In the data rows, the value 128 means zero.
Every row has a hidden score from 0 to 20. What is each row's score? 10 is about the middle. The score is a weighted sum of the row's numbers plus the product of two more (or one squared), each taken from its middle value.
[107 137 178 139 133 110 131 130 174 110  74 123 155 185 102 103  81 121
 134 117 104  89 174  87 129 151 143 145] -> 10
[ 87 136 168  85 149  79 123 124 190 107  79 132 143  97 177 107 130 172
 111 138 154 157 113 167 127 117 127  99] -> 9
[ 89 129 164  72 135  97 209 144 181 102  79 124 146 179 102  87 123 160
 108 133 146 162  86 119 121 114 120  98] -> 6
[171 125 108 129 174 119 118 117 195 113  77 135 121 121 127 122 134 132
  93 121  97  88 152 141 136 155 145 154] -> 10
[174 122 100 122  82 172 118 138  90 105 169  93 133  93 179  90 132 181
 111 144 101 144  99  83  94 133 116 196] -> 3
[170 118 108 120 144 176 146 125  98 109 160  99 147  93 175 118 112 112
 123 128 199 182  69 212 151  77 108  53] -> 11
[101 141 183  95 155 113 106 115 174 113  69 130 134 102 164 108 175 130
 182 167 116 144 116 102 143 121 142 103] -> 11
[ 98 136 171 102 136  97 113 136 174 111  72 128 134 106 159  96 189  98
 179 186 144 129 135 114 134 117 134 104] -> 12
[181 117  81 111  57 125 122 107 131 201 126 213  78 108 125 173 156  65
 185 216 164 124  95 116 129 116 123  87] -> 6
[ 83 141 194  90 165 111 112 113  88 109 166 101  96 114 137 168 129 178
 108  65  89 140 100 137 142 172 162 168] -> 9
[ 89 111 118 124 129 125 169 104  91 106 156  91 161 214  90 135 149 112
 116 122 167 117  82  75 120 153 135 147] -> 9
[180 117 103 128  91 175 118 138  90 115 168  99 134  98 177  98 135 182
 115 144  71  74 132 148  90 134 114 184] -> 7
[103 144 182  94 157 112 120 112 179 119  73 134 105 115 135 163 141  92
 184 168  95 162 122  98 150 126 147 114] -> 12
[111 106  80 148 123 123 170 121  94  99 159  91 161 208  73  95 120 167
 106 131  85 130 128 151  83 124  99 175] -> 6
[130 149 132 117  97 100 145  92 129 207 124 200 140  74 186  87 200  63
 174 209 151 118  91 108 119 104 114  89] -> 7
[117 114  76 179 105  91 199 141  97 104 163  94 115 170  58 174 135 201
 101 111  84 137 103 123  99 131 113 187] -> 7
[176 108  83 102 136 122 108  98 127 225 124 214 146  68 200  76  94  95
  98 133  77 171  95 161 109 177 130 156] -> 12
[172 127 118 133 124 129 130 118 193 113  78 137 102 110 132 157 137 179
 116 146 103 168  84 118 140 122 139 104] -> 5
[117 109  62 169 186 190  79 144 131 208 126 220 113  91 157  93  85  68
 111 201 166 120 102  53 157 121 127  97] -> 10
[ 67 128 175  50 163 157  59 145 128 201 124 190 108 175  46 163 124 187
  96 138  93  51 128  89  84 124 100 183] -> 5
[ 87 130 158  83 131 127 118 112 181 104  76 127 150 188  93  87 124 163
 105 133 115 112 126 143 119 152 128 147] -> 8
[ 96 129 172 124 157 171 147 124 185 100  73 122  95  99 109 135 123 166
 104 134 151 151 121 105 115 150 131 141] -> 13
[ 81 132 162  70  79 192 180 131  97 103 161  99 117 158  71 164 144  64
 193 177 120 136 151 119 112  88  94 139] -> 9
[ 93 137 170  87 112 102  81 148 186 108  81 132 122 111 153 100 154 128
 119 155 182 175  75 195 132 117 131 102] -> 14
[ 95 143 181  98 154  85 124 131 182 111  71 133 101 119 137 164 122 120
 128 134  72 126 153 148 142 160 152 156] -> 12
[177 125 104 128 176 169  98 153  98 115 162  96 124 108 161 104  90 111
 101 189 106  65 222  86 127  99 107 144] -> 6
[121 107  64 188  73  86  93 150 132 229 128 209  95 110 122 169 161 175
  88  76  75  66 159 136 132 171 150 165] -> 15
[185 124 103 127 151  84  90 144  87 116 175 100  92 104 126 163 121 117
 127 134 147 169 183 103 124  93 103 150] -> 8
[131 142  58 212 134  94  99 138  90 107 167  99 133  95 176  99 121 100
 198 177 148 126 101 160 132 117 131  97] -> 6
[ 66 137 210 142  52 183  89 137 128 222 125 214 154  98  84  65  46 157
 124 167  62 137 137 176 144 116 110  87] -> 19
[107 139 172 143 153 112 128 114 183 106  81 132 122  91 162 160  94 152
 128 149 109  66 189  86 131 148 137 150] -> 11
[193 126 105 135 164  82 164 130  89 110 172 110  96 113 142 175 165 122
 102  62 113  91 136 199 172 134 142 112] -> 15
[173 118 106 118 129  91 100 133 182 102  80 126 169 154 131  99 154 124
 154 160  63  65 152 126 122 146 132 147] -> 8
[132 146 100 187 137 128  99 106  98 113 165  99 116 168  77 177 142 139
 103  84  58  59 173 137 136 169 161 158] -> 10
[177 126 107 131  97 173 120 141  93 111 165  96 118  79 176 186  55 102
 130 117 198 174 154 104 122 103 105 141] -> 8
[176 123 103 134 159  85 154 131  97 112 165 100 121 171  76 175 140 130
  93  52  95  85 163 145 106 135 123 194] -> 10
[123 155 123 117 114 142 227 136 126 229 123 214  66  76  96 141  82 124
  74 110  71 168  93 159 111 168 134 159] -> 7
[ 79 134 175  65 181 143 210 152  91 106 163  93 155 184 107 138 103 129
  93 121  71  79 143  98 152 120 124 108] -> 9
[120 130  51 191  75 193 184 127  90 101 161  91 109 162  61 163 141 182
 123 139  92 129 108 154  84 124  99 176] -> 10
[129 145  95 171 133 137 189 128  91 104 163  95 119 172  67 180 134 126
  86  41 170 160 163 132 118  93 103 140] -> 8
[123 125  90 171 167 102 111 141  97 109 159 101 132 104 168  99 128  86
 171 163 192 180  75 204 155  82 115  59] -> 11
[198 112  84 114 144  74  76 144 132 255 128 233 134  82 201  56 105 100
 123 129  92 147 108 112 163 121 124  90] -> 12
[ 50 134 175  54 139 131 114 106 129 210 124 207 126  84 194 148 116  55
 183 170 117  81  94 107 118 160 136 153] -> 10
[ 78 134 189 127  70 166  92 127 126 193 121 199 127 181 106  90  59 149
 118 154  79  62 201  66  71 122  84 189] -> 16
[ 93 127 163 122 124 122 106 109  92  93 154  85 158 199  68  89 127 176
 101 106 173 158  54 165 111 147 115 135] -> 10
[191 123 108 129 197 116 110 107  84 109 172  98  89  99 123 164 145 149
 115 118 114 172 118 171 142 120 136  95] -> 11
[ 99 124 126 136 120 127 121 116 190 115  79 135 125 108 156 104 106 115
 155 148 184 175  76 200 133 118 135 106] -> 10
[173 125 117 131 137 102 112 136 186 113  83 134 134 107 169 113 153 128
 104 109 125  51 186  90 137 160 148 156] -> 11
[ 59 133 185  56 153  48 102 119 128 203 123 200 128 187 112  99 148 109
 114 121  58  75  77 213 117 164 134 155] -> 9
[ 88 112 119 124  73 119 120 110  96 100 159  89 165 199  75 103 143 115
 114 121 178 163  70 190 118 153 130 145] -> 15
[ 93 116 125 129  80 191 174 120  87 103 160  96 119 160  76 192 170 139
 110  42 148 160 150 110 100 130 117 183] -> 13
[105 122 130 145  57  97 215 141  99 118 162 103 122 170  81 184 136 130
  95  45 114 161 168  96 105 134 126 187] -> 12
[128 135  77 186 133  97 106 132 182 107  83 127 159 193 103 142 136 143
 119  77  98 133 172 119 126 118 125 103] -> 9
[163 119 103 118 105 169 160 128 186 108  76 127 118 159  74 168  80 135
 132  93 139 152 147 112 100 127 109 171] -> 6
[ 90 130 159  79 137  83  89 132 168 101  70 120 166 163 106 107 120  88
 161 159 154 129 159 118 123 156 137 148] -> 13
[195 118  89 121  82 174 103 139 132 229 127 215  86  94 121 156  35  91
 129 105 139 175 202 113 117  81  93 143] -> 5
[106 102  71 149 160 182 138 121  83  92 162  84 177 160 125  89 118 172
  95 132 180 173 139  89 113 106 109  84] -> 8
[107 138 169 145 104 158 119 132 166 108  75 122 165 194 101 115  97 151
 128 143  99  95 181  78 129 119 129 100] -> 12
[127 121  99 164 148 101 151 129 177 115  72 128  89 111 157 193 168 128
 179 163 101  98 158 137 137 122 139 101] -> 10
[132 142  73 201 137  99 108 136 194 113  77 135 103 116 126 170 142 141
 114 121 129 155 109 192 135 120 134 107] -> 11
[ 80 140 178  72  87 167 119 137  90 108 170  96 137 101 196 161  97 173
 135 132  89 103 120  97  99 132 123 189] -> 7
[178 111  84 109 162 128  91  97 130 201 125 210 107 178  46 194 142 146
  52  99  87  58 133 124 119 162 146 158] -> 10
[179 117  96 122  66 207 197 132  91 106 166 100  94 102 120 149 158 137
  91 122 168 117  80  93 129 166 152 157] -> 11
[170 115 105 127 139 177 153 125 175 109  69 124 131 102 165  94 124 150
 136 153 124 163 178  69 130 117 129  97] -> 6
[171 113  82 113 114 115 100 102 129 203 126 206  80  88 110 138 210  80
 178 213 155 163  94 118 124 107 118  80] -> 10
[128 141 104 165  98 102  57 132 173 106  72 122 169 170 107 115 157 126
 120 155  99  88 150 137 133 156 142 151] -> 13
[173 120  96 124 155 172 197 112 132 191 126 199  85  94 119 152 144 212
 108 117  60 151 174  72 144  75 103  40] -> 2
[ 85 141 178  83 113  83 147 147  92 110 169 101  94 102 127 159 119 115
 125 129 200 183  78 214 134 118 134 107] -> 13
[170 127 117 134 155  98 155 131 175 113  72 131 127 106 162 115 137  96
 174 165 114  91 191  86 145 123 144 114] -> 11
[ 99 125 133 143  61 108 152 133  97 118 165 103 123 163  89 202 140 132
  95  44 118 163 163 101 103 138 128 201] -> 13
[143 161 145 144 152 134   9 142  90 115 165  98 136  99 172 101 172 156
 131  83  85  86 149 101 102 135 127 192] -> 4
[182 118  96 119 106  79 140 144  85  99 172  90 153 103 105  82 148  96
 113 117 154 169 154 102 126 167 145 159] -> 15
[158 117  99 119 140 168 142 124 190 108  73 131 127 100 162  93 124 142
 137 153 145 160 143 107 127 116 123  91] -> 6
[119 115  79 172 152 138 103 109  91 111 162  96 180 211  79 110 113 109
 120 127 119 114 120 144 156 124 131 107] -> 10
[106 105  58 159 146 184 149 121 130 222 126 215  98  55 169 209 105  97
 114 122 108 154 113 195 159 116 115  91] -> 18
[ 89 140 177  77 173 174 202 118  89 107 165  92 151 181 106 137 135 132
 121  82  82  72 145  96 155 124 125 104] -> 8
[140 150 143 139 156  83 152 127  97 107 164 103 121 176  75 176 170 142
 117  44  82  83 146 101 100 133 120 186] -> 5
[185 123 105 127  91 181 123 144  96 113 171 101 150  92 202 117  68 102
 136 119 167 108  94 196 128  97 105 148] -> 7
[185 119 100 121 120 121 115 111  87 101 168  97 134  97 165  93 157 118
 108 108 136 220 179 148 134 118 129  90] -> 10
[131 145 108 179 135  99 111 136 190 114  81 133 108  91 157 191 160 187
 152 115 113 128  98  99 135 122 132 100] -> 7
[183 130 108 136 149 134   0 144  94 116 169  99 141 105 196 167 157 157
 128  64 133 108 118 138 129  94 110 156] -> 6
[182 118  99 117 113 144  32 117  91 106 166  97 117 102 156  97 112  99
 193 175 137 154 112 222 152 122 126 106] -> 7
[173 127 110 134 153  90 130 130 177 115  67 133 125 110 159 111 169 127
 161 169 106 151  91 122 141 125 143 107] -> 10
[137 146 108 188 149  94 107 143 200 114  77 140 124 124 128 121 111 146
 102 132 115  96 137 176 140 123 139 104] -> 13
[109 145 189 151 157  96 148 130 175 112  71 131 125 124 125 126 171  96
 167 172 122  69 139 114 140 124 141 108] -> 13
[184 128 111 137 126 134 132 119 182 118  70 132 138 104 176 110  99  93
 132 158 121 164 167 109 143 122 142 107] -> 9
[137 151 144 140 155 107 129 106  91 104 168  95 131  95 166  93 175  84
 179 167 112  88 192  57 156 124 129 107] -> 7
[ 82 131 170  74 153  82 168 128  97 111 157  89 114  77 160 165 171  73
 185 173 179 179 116 128 123 112 120  91] -> 15
[123 142 133 121 119 135 200 129  87  98 162  87 110 162  53 162 146 215
 121 109  83 127  95 113  84 123 105 179] -> 1
[ 48 126 185  43 139 186 136 120 128 214 124 191  74  88 104 136 118 184
  96 139  78 168  56 119 116 170 126 162] -> 8
[ 67 134 190 127 137 169 122 114 127 206 122 215  84  56 146 209  93 161
 105  94  77 151  91 148 109 159 122 148] -> 14
[176 115  88 108 138 164 140 121 129 200 126 195 144 103  98  74  86 109
 159 153 193 192  76 188 144  60  98  30] -> 10
[101 123 132 147 124 123  93 129  94 113 166 104 136 105 173 106 115 139
 193 128 193 177  61 180 157  87 122  60] -> 8
[ 89 137 182 100 125 133 127 115 185 112  77 137 100 119 135 167 133  85
 177 170 119  97 140 194 139 122 140 110] -> 13
[176 121 107 129  78 132 135 121  91 112 165  98  94 102 123 151 206  86
 175 205 162 129 107 123 135 118 134  99] -> 10
[175 131 122 142 124 154  64 126 181 116  66 135 139 111 179 110 128 123
 134 138 107 143 123 174 151 127 147 100] -> 9
[181 109  90  99 138 185 142 119 127 209 125 208 108  84 152  80  27 131
  84 143 217 187  88 163 116 105 117  79] -> 4
[ 75 136 186  81 109  76 142 145  88 109 165  92  94  96 124 156 119 113
 123 128 151 170 201  65 134 161 151 158] -> 14
[183 120 101 123 143 106 134 132  86 112 169 101 132  96 170  86 129  73
 184 169 133  92 166 123 156 126 130 109] -> 10
[130 142  46 228 135 123  79  98 132 207 127 191 152 109 100  83 133 123
 102  28 115  78 200 136 132 175 147 167] -> 11
[124 119  99 157 143 139 131 118 171 109  76 126 172 155 138 115  39 110
 126 124 186 126  57 172 136 158 139 153] -> 10
[ 60 127 179  39 182 161  70 143 127 199 124 205  73  84 104 139 120 197
  94 131  58 100 130 166 115 164 132 150] -> 10
[ 75 134 177  72  98  82 116 128 131 197 125 191  90  99 116 154 136  87
 181 182  97  44 212  77 126 159 145 157] -> 11
[ 91 125 166 128 100 182 104 133  89  99 159  90 158 204  70  91 140 154
  95  82 128 112 116 137 113 151 126 142] -> 18
[177 115 100 123 129 125 119 102  92 103 161  92 116  98 154  95 193  83
 181 195 111  85 162  82 129 162 138 153] -> 9
[164 118 101 118 154  95 101 134 187 104  80 127 163 166 100 108 156 118
 104 115 113  83 173  89 124 154 139 148] -> 11
[175 116  95 109 105 115 196 179  93  97 162  91 116 164  60 168 124 168
 128  68  91 128 108 156  85 126 107 187] -> 6
[114 110  84 159 107 186 115 138  95 103 167  95  94 103 115 142 118 110
  95 179 182 173  57 169 125 155 135 151] -> 17
[127 121  97 164 170 159 114 141 185 114  79 135 104 123 136 154 166 102
 174 162 160 127  97 104 149  89 126  75] -> 9
[177 122  99 127  74 135 136 117  92 109 172  99 117  73 172 180 162 100
 149 120 175 135 123 160 162 125 132 107] -> 13
[129 140  66 201  70 195 191 134  94 105 161  96 119 168  78 170 144 134
 100  59 154 164 110 173 121  92 101 135] -> 10
[101 124 127 143 120 126 120 115 174 110  72 126 146  98 179 119 133 168
 113 139 184 141  62 121 132 160 146 152] -> 11
[128 120  93 181 120 145  43 124  95 111 168 112 129 179  74 185 158 122
 108  61 130 121 197 151 124 107 108 145] -> 15
[121 110  78 165  69 131 130 115  88 105 164  93 156 185 111 142 109 110
 122 128 204 149  83 186 152 123 124 103] -> 13
[ 77 144 188  78 102 112  93 108 133 227 128 211 119  98 156  94  43 120
 144 114  89  75 204  54 138 178 158 163] -> 5
[ 85 136 174  85  81 196 196 134  91 107 161  97 120 167  72 184 108 147
 119 136  84  76 106 145  91 132 118 196] -> 10
[ 74 138 186  70 167  89 100 139  85 108 173  91 115 118 118 115 112 127
 129 160 129  93 107 161 130 172 150 159] -> 11
[112 104  51 187 183  68  87 148 133 235 127 225 112  90 177  80 166  91
 106 110 109 175 119 195 132 108 128  79] -> 15
[176 124 109 129 118 125 166 107 197 113  79 133 125 106 157 112  96  94
 127 151 154 166 157 117 135 119 134 104] -> 8
[ 94 137 168  95 150  88 141 127 186 109  81 132 137 169 124 118 103 105
 175 175 115  76 126 143 133 119 132 101] -> 6
[ 69 123 165  50 162  66 158 126  85  99 161  85 168 173  94  93 142 109
 111 116 186 168 144  74 115 153 118 143] -> 13
[119 109  73 165 113 117 110 109  92 103 164  88 119 101 151  84 187 125
 158 200 190 192 111 140 123 115 124  86] -> 10
[ 99 140 176 148 139 114 131 131 176 106  71 126 134 172 126 115  77 138
 137  95  94  84 152 137 132 155 145 151] -> 9
[124 120  98 161 107 120 112 119 189 112  78 137 177 156 142 116 137 137
  91  83 110  90 140 135 137 164 147 154] -> 14
[ 67 135 176  85 175  74 173 131  92 103 167  94 136 191 120 109 107 110
 120 125 156 165 100 122 127 112 121  88] -> 6
[134 127  94 189 181  85  56 169  92 122 173 106 108 120 137 193 148 161
 128  80 108 113 130 104 135  92 122 155] -> 9
[126 128  87 166 125 130 125 114 176 115  68 127 149 119 116  99  59 138
 124 159 130 122 177 155 136 161 152 156] -> 10
[ 97 144 187  90 163  94 133 132 181 116  68 132 100 122 140 165 113 140
 108 130 105 149 147 177 148 130 145 107] -> 11
[ 97 119 123 128 153  93 103 136 182 103  82 127 159 194  90 105 164 151
 109 108 109  84 132 127 122 150 133 141] -> 12
[107 141 186 146 142 181 151 129 178 105  70 127 101 104 125 149 134 171
 115 142  83 116 141 172 137 121 135  96] -> 14
[180 126 109 137 141 103 118 140 195 115  80 137 128 112 156 107 110  98
 122 179  88 165 110 122 142 123 141 111] -> 8
[ 92 144 193 145 101 102 116 143  93 101 169  94 121  98 160  95 114 109
 124 127 188 197  82 205 128 115 129  93] -> 18
[129 121 101 189 120 132 176 103  96 119 168 105 137 100 185 116 130 120
 130 136 215 153  70 166 171  80 127  61] -> 10
[119 139  84 160 125  85  90 128 128 193 123 178 163 217  73  99  41 128
  92 143 123  76 153  50 118 153 121 148] -> 4
[176 122 106 127  78 204 201 133  97 111 169  98 117 120 124 118  28 125
 130  91 170 124  84  89 133 167 148 163] -> 5
[112 110  73 154 108 132  20 113 128 207 126 179 147  84 176  94 160 104
 158 167 209 122  15 125 119 160 136 150] -> 11
[179 129 111 138 125 153  62 125  95 116 167 109 128 114 162 115 105 121
 169 159 210 148  52 125 171  80 128  72] -> 3
[196 118  93 128 113 123 108 111 132 221 128 213 101  64 179 224 139 123
 153 139  56 170 103  55 135 117 131  88] -> 9
[178 118 110 132  93 175 120 141  95 108 166 103 112  90 167 213 118 141
 105 130 191 129  40 184 125  98 109 145] -> 10
[ 89 132 167  85 133 130 166 104  93 107 168  95 150 174 105 139 154 107
 111  55 173 122  80  96 126 162 143 156] -> 10
[100 137 182 142 108 113 108 119 170 110  71 124 131 105 157 100 185  91
 171 187 128 160 157 115 134 120 132 101] -> 14
[138 147 142 142  70 123 128 117 187 114  83 133 135 110 164 101 108  62
 167 164 180 147  97 175 135 121 138 107] -> 11
[107 128 136 152 155 127 148 148 174 120  70 136 110 121 142 173 122  89
 136 180 119  93 190  83 147 126 148 108] -> 14
[104 127 134 151 157 115 118 112 193 118  78 138 135 106 172 112 135  85
 161 163 104 164 127  98 142 123 141 110] -> 11
[ 73 127 160  72 107  66 122 138  93  99 160  84 158 199  77  98 142 114
 115 119 169 171 139  88 114 151 125 143] -> 11
[192 126 110 133 143 105 111 143  89 114 177 104 123 121 127 123 163 111
 123 127 121  80 207  92 128  94 106 149] -> 8
[139 148 107 196 145 106 120 143 195 119  80 139 103 121 143 168 149 140
  93  85  99  92 165 148 148 123 146 109] -> 12
[123 138 131 122 132 159 135 122 180  99  81 123 145 162 109 126 139  86
 157 176 173 156 105 142 138  84  98  53] -> 9
[113 112  72 167  78 201 191 131  92 103 160  93 114 171  60 170 108 106
 122 125 200 182 104 150 128 116 124  91] -> 15
[127 147 132 126 163 195 155 123  78  91 170  81 144 103  97  67 102 104
 113 119 135 168 124 100 120 168 142 152] -> 9
[199 117  90 126 146  73  74 138 132 226 127 208 103  62 170 220 159  95
 111 120  69 145 142 177 131 113 131  83] -> 18
[ 79 135 171  64 102 184 117 141  80 102 165  92  88  91 116 150 140 133
 169 111 132 162 120 169 123 158 141 150] -> 12
[187 127 118 135 131 134 131 118 182 114  68 134 139 104 170 106 108  99
 128 154 119 162 161 111 146 124 146 109] -> 10
[156 103  83  90  54 171 155 117 123 179 121 169 150 200  53  82 110 188
  81  99 180 118  55 172 102 146 120 141] -> 6
[135 144  49 218 192 119 157 169  92 111 161 104 170 140 142  91 154 119
 105  63  93  82 162 137 123  93 109 148] -> 8
[182 129 120 138 124 149  62 126 182 120  68 132 138 105 171 112 127 117
 130 135 115 165 124 168 149 123 144 103] -> 10
[ 88 137 172  84 173 106 109 144  94 113 163  99 136 103 174 104 134  80
 165 168 161 164 114 187 149  85 124  47] -> 11
[200 121  93 123 115 124 111 108 133 225 128 212 103  65 185 222 143 139
  96  60 179 128  99 127 135 113 132  87] -> 10
[ 77 131 171  65 160 193 153 127  83 101 165  89 146 106 101  79 154 157
  90  82 138 167  92 144 118 163 134 156] -> 13
[166 111  94 100 136  26 179 141 128 191 125 200 108 166  47 170 131 197
 103 109  85 166  52  84  79 125 101 184] -> 5
[104 144 182 152  60  96 143 131  98 111 160 104 125 159  88 183 171 128
  97  32 129 163 178  70  99 133 124 180] -> 15
[132 144  98 177  96 133 111 111  97 110 157  96 164 207  84 118 133 125
 113  61 102  86 147 114 134 160 153 154] -> 8
[187  86 145 118 137  60  68 139 131 223 128 228 158  73 218  91 100  97
 126 128 179 125  94 118 132 109 128  80] -> 16
[174 109  76 104 101 107  91  95 127 196 123 205  80 102 104 169 193 105
 201 211 160 172  90 107 115 104 109  85] -> 7
[110 144 183 152 153  86 154 130 178 113  71 128 123 122 125 123 122 106
 181 176  96  90 156 139 137 120 140 105] -> 11
[ 72 132 182  52 176  53 176 131 131 198 126 194  79  90 118 146 170 148
 123  69  74 211 131 204 125 112 124  82] -> 16
[166 116 104 118  77 190 180 128  92 102 163  97 117 163  64 165 146 101
 110 116 189 172  68 195 114  94  94 138] -> 11
